Here are some points, each followed by its number:
np.array([-42., 38., 6., -23., -25., -17., 8., -51.]) 0
np.array([4., 0., -1., 49., 33., -9., 21., 16.]) 1
np.array([-13., -6., 15., 32., -13., 8., 32., 1.]) 2
np.array([17., -15., -14., -3., 67., -1., -23., -14.]) 3
np.array([4., -11., -5., 6., 16., 7., -7., 4.]) 4
np.array([24., 10., 63., -32., -18., -1., 33., 27.]) 5
np.array([3., -6., 20., 34., -18., 6., -2., 7.]) 6
np.array([-26., 16., 4., 7., -13., -19., 5., -28.]) 7
np.array([48., -18., 0., 31., 44., 7., 13., 27.]) 8
np.array([35., 6., -15., -5., -16., 20., -5., 31.]) 9
np.array([-29., 2., 37., -21., -58., -14., 49., -8.]) 10
np.array([49., -9., 7., -53., 11., 16., -9., 40.]) 11
np.array([-54., 11., 3., 14., 27., -22., 24., -25.]) 12
np.array([11., 16., 45., 12., -56., -7., 5., 4.]) 13
np.array([45., -16., 29., -49., 5., 51., -1., 20.]) 14
np.array([3., -19., 0., 10., 22., -10., 18., 8.]) 15
np.array([9., 10., -56., -26., 12., -39., -30., 5.]) 16
np.array([17., -7., 23., 8., 10., 5., 4., 10.]) 17
np.array([-46., -4., -9., -2., -4., 39., -13., -35.]) 18
np.array([-10., -17., 4., 15., -11., 27., 2., -24.]) 19
np.array([-24., 2., 9., 11., -9., -7., 28., 6.]) 20
np.array([13., 19., -50., 40., -11., -11., -20., 39.]) 21
np.array([14., -7., 35., 23., 18., -17., 35., 22.]) 22
np.array([-9., 11., 4., 29., 9., -21., 8., -4.]) 23
np.array([1., -38., 64., -6., -44., 15., 20., 3.]) 24
np.array([-12., -7., 16., -4., 16., 27., 12., -23.]) 25
np.array([19., 5., 36., -3., -22., 28., 19., -8.]) 26
np.array([19., 21., -13., 13., 12., -10., -2., 4.]) 27
np.array([33., -50., 10., -50., -18., 16., -2., 51.]) 28
np.array([36., 49., -43., 20., -16., 16., -22., 26.]) 29
np.array([-14., -4., -11., 4., -12., 6., -21., -18.]) 30
np.array([-17., -11., -8., 0., 24., 17., -17., -43.]) 31
np.array([-5., -16., 5., 8., 12., 23., -10., -11.]) 32
np.array([38., -44., 12., -10., -5., 47., -7., 39.]) 33
np.array([20., 23., -53., 1., 0., 6., -13., 4.]) 34
np.array([-42., 14., 3., 3., 13., -32., 33., -11.]) 35
np.array([3., -18., 39., -17., 19., -20., 28., 7.]) 36
np.array([-14., 30., -4., -22., -9., -28., -6., -23.]) 37
np.array([-32., -2., 13., 9., -13., 5., 3., 8.]) 38
np.array([-3., -24., 20., -1., -5., -20., -4., -22.]) 39
np.array([13., -10., 11., 18., -9., 18., -1., -19.]) 40
np.array([-2., -21., 24., 25., -35., 1., 8., 22.]) 41
np.array([-10., 45., -22., 2., -45., -47., -14., -1.]) 42
np.array([-2., 12., -18., 21., -5., -2., -4., 8.]) 43
np.array([16., 2., -22., 9., -26., 14., -20., 28.]) 44
Which three points above are nearest to each new point? Their numbers follow each, nearest first.
np.array([-3., -19., 54., -10., 20., -17., 8., -48.]) ~ 39 36 25
np.array([-10., -7., -7., -8., -23., -34., 24., 25.]) ~ 20 38 15
np.array([1., 11., -12., 17., 10., 11., 9., 23.]) ~ 43 4 27
np.array([4., 3., -10., 39., 20., -10., 10., 18.]) ~ 1 23 43
np.array([10., -13., 35., 15., 20., -20., 39., 19.]) ~ 22 36 15
np.array([-31., 17., -29., 27., 36., -6., -19., -32.]) ~ 31 12 23
np.array([-23., -4., -9., 32., 17., -26., -16., -8.]) ~ 23 43 4
np.array([-29., 15., -22., 1., -61., 11., -18., -8.]) ~ 30 38 44
np.array([-12., -5., 31., -28., 8., -28., 2., -27.]) ~ 39 36 37
np.array([-26., 17., -48., 8., 33., 11., -49., -30.]) ~ 31 30 34
np.array([13., 13., -19., 11., -31., 12., -12., 25.]) ~ 44 9 43
np.array([-23., 0., 2., 10., -6., -24., 27., 24.]) ~ 20 38 23
np.array([14., -12., 40., -27., 55., 8., 13., -10.]) ~ 36 25 17
np.array([41., -57., 17., -51., -26., 19., -4., 57.]) ~ 28 33 11
np.array([-32., 8., 9., -16., 21., -31., 41., -8.]) ~ 35 12 20
np.array([6., -37., 60., -6., -55., 21., 13., 4.]) ~ 24 41 26
np.array([-48., 35., 1., -12., -36., -14., 27., -26.]) ~ 0 7 37
np.array([37., -16., -1., -23., -21., 17., -9., 33.]) ~ 9 11 33
np.array([-1., -12., 22., -36., 22., -13., 0., -7.]) ~ 36 39 17
np.array([-13., 17., 3., 34., 3., -21., 5., -12.]) ~ 23 7 43
np.array([12., -19., 3., 3., 14., -1., 23., 20.]) ~ 15 17 4
np.array([44., 13., 4., 2., -15., 13., 14., 33.]) ~ 9 17 44
np.array([-26., 23., -46., -37., 10., -42., -5., 11.]) ~ 16 37 42
np.array([-41., 9., 0., 30., -16., 34., -19., -66.]) ~ 18 19 31
np.array([-33., -3., 20., 1., -18., 4., 10., 9.]) ~ 38 20 2
np.array([-4., 14., 29., -3., -49., -2., -15., -27.]) ~ 13 7 30
np.array([59., 24., -5., 3., -17., 10., -24., 48.]) ~ 9 44 29
np.array([-2., 3., 15., -32., 8., -28., 16., 22.]) ~ 36 15 20
np.array([-22., 16., -36., -21., 14., -32., -15., 4.]) ~ 16 37 43
np.array([-16., -12., -11., -4., 26., -5., -12., 0.]) ~ 4 32 15
np.array([19., 27., -17., 11., 8., -10., 0., 6.]) ~ 27 43 34
np.array([76., 3., -6., -71., -18., 25., -36., 51.]) ~ 11 14 28
np.array([77., 5., -15., -65., -19., 23., -39., 42.]) ~ 11 9 14
np.array([-43., 35., 15., 11., -1., -23., -4., -25.]) ~ 7 37 12
np.array([60., -12., -4., -18., 24., 24., -4., 31.]) ~ 11 9 33
np.array([37., -66., 27., -12., 27., 35., -9., 18.]) ~ 33 14 28
np.array([7., 22., -54., 38., -4., -7., -24., 35.]) ~ 21 29 34
np.array([-23., 27., 24., -40., -24., -11., -4., -7.]) ~ 37 0 7
np.array([-24., -1., -46., -1., -2., -52., -11., 3.]) ~ 16 43 37
np.array([-12., -20., 36., 9., 5., -36., 8., -15.]) ~ 39 36 23
np.array([-17., 8., 1., -2., 10., 27., 3., -20.]) ~ 25 32 19
np.array([-28., 23., 18., 19., -9., 0., 2., 5.]) ~ 38 20 23
np.array([38., -54., 11., 4., 13., 41., 3., 34.]) ~ 33 8 17
np.array([-14., -12., 9., 29., -2., 22., 5., -35.]) ~ 19 40 32
np.array([-44., 4., 8., -1., -4., 29., -3., -50.]) ~ 18 31 25
np.array([-25., 12., -58., -36., 20., -7., -41., -21.]) ~ 16 34 30
np.array([2., 2., 2., 44., 26., -5., 19., 35.]) ~ 1 15 22
np.array([-7., 22., -11., -2., 27., -14., -10., 15.]) ~ 27 43 4
np.array([-17., -42., 56., -17., 10., 12., 33., -13.]) ~ 36 25 24
np.array([-43., 34., 26., 16., -4., -22., 4., -16.]) ~ 7 35 12
np.array([-1., -12., -10., -4., 30., 5., -2., -2.]) ~ 4 15 32
np.array([17., -32., 26., -33., 28., 23., 6., -25.]) ~ 25 32 17
np.array([34., -62., 31., -71., -20., 24., 8., 40.]) ~ 28 14 11
np.array([-39., -11., -6., -6., 5., 55., -22., -29.]) ~ 18 31 32
np.array([-13., -3., 8., -2., -29., -22., 23., 12.]) ~ 20 38 41
np.array([-15., 18., 7., -34., -13., -7., 3., -2.]) ~ 37 7 38
np.array([-23., -15., 26., 4., 10., -11., 14., -18.]) ~ 39 20 25
np.array([-36., -3., 2., 13., -7., -14., 10., -46.]) ~ 7 12 39
np.array([-22., -7., 1., 42., -13., 5., 27., -6.]) ~ 2 20 6
np.array([-3., 16., -42., -15., 36., -29., -26., 19.]) ~ 16 34 27
np.array([16., 29., -20., 7., 9., -8., 8., 3.]) ~ 27 43 34
np.array([6., 39., -16., 5., -56., 17., -30., 7.]) ~ 44 29 43
np.array([-22., -10., -12., 1., -16., 35., 15., -7.]) ~ 19 38 32
np.array([-44., 2., 6., 28., -38., -36., 15., -36.]) ~ 7 20 35
np.array([33., -12., 25., -24., 32., 20., 4., -5.]) ~ 17 14 25
np.array([56., -19., -17., -2., 32., -18., -6., 29.]) ~ 8 27 15
np.array([23., -7., 75., -42., -17., 9., 46., 32.]) ~ 5 24 36
np.array([76., 0., -11., -68., -11., 18., -41., 43.]) ~ 11 14 28
np.array([-2., -5., 13., 60., 0., 8., 37., -18.]) ~ 2 1 6
np.array([7., -5., 13., 34., -24., 7., -9., 5.]) ~ 6 41 40
np.array([30., 16., 51., -27., -28., 3., 42., 26.]) ~ 5 26 13
np.array([25., -27., 36., -27., 31., 27., 12., -30.]) ~ 25 32 17
np.array([-24., 6., -20., 23., 17., -33., 2., -2.]) ~ 23 43 35
np.array([14., -13., -2., 12., 22., -7., 15., -2.]) ~ 15 4 17
np.array([17., 24., -49., -4., -2., 8., -18., 3.]) ~ 34 27 29
np.array([-42., 30., -13., -41., 2., -22., 0., -6.]) ~ 37 0 35
np.array([30., -2., -41., -3., 16., 15., -23., 18.]) ~ 34 9 44
np.array([-4., -13., 29., -44., -12., 24., -10., -32.]) ~ 25 26 39
np.array([38., 5., -27., 9., 7., -32., 10., 34.]) ~ 27 43 9
np.array([-33., 2., 8., 14., -16., -10., 32., 11.]) ~ 20 38 2
np.array([7., 21., -43., 1., 20., 24., -23., -3.]) ~ 34 27 43
np.array([23., 0., 23., 15., 1., 21., 5., 16.]) ~ 17 6 40
np.array([9., -7., -33., -17., 23., -50., -15., 9.]) ~ 16 27 15
np.array([25., 7., 10., 42., -11., 4., -1., 11.]) ~ 6 17 43
np.array([-46., 11., 7., 15., 27., -24., 23., -23.]) ~ 12 35 7
np.array([-8., 5., -4., 29., 31., 2., 4., -23.]) ~ 23 4 32
np.array([-21., -65., 74., -16., 1., 16., 25., -41.]) ~ 24 39 25
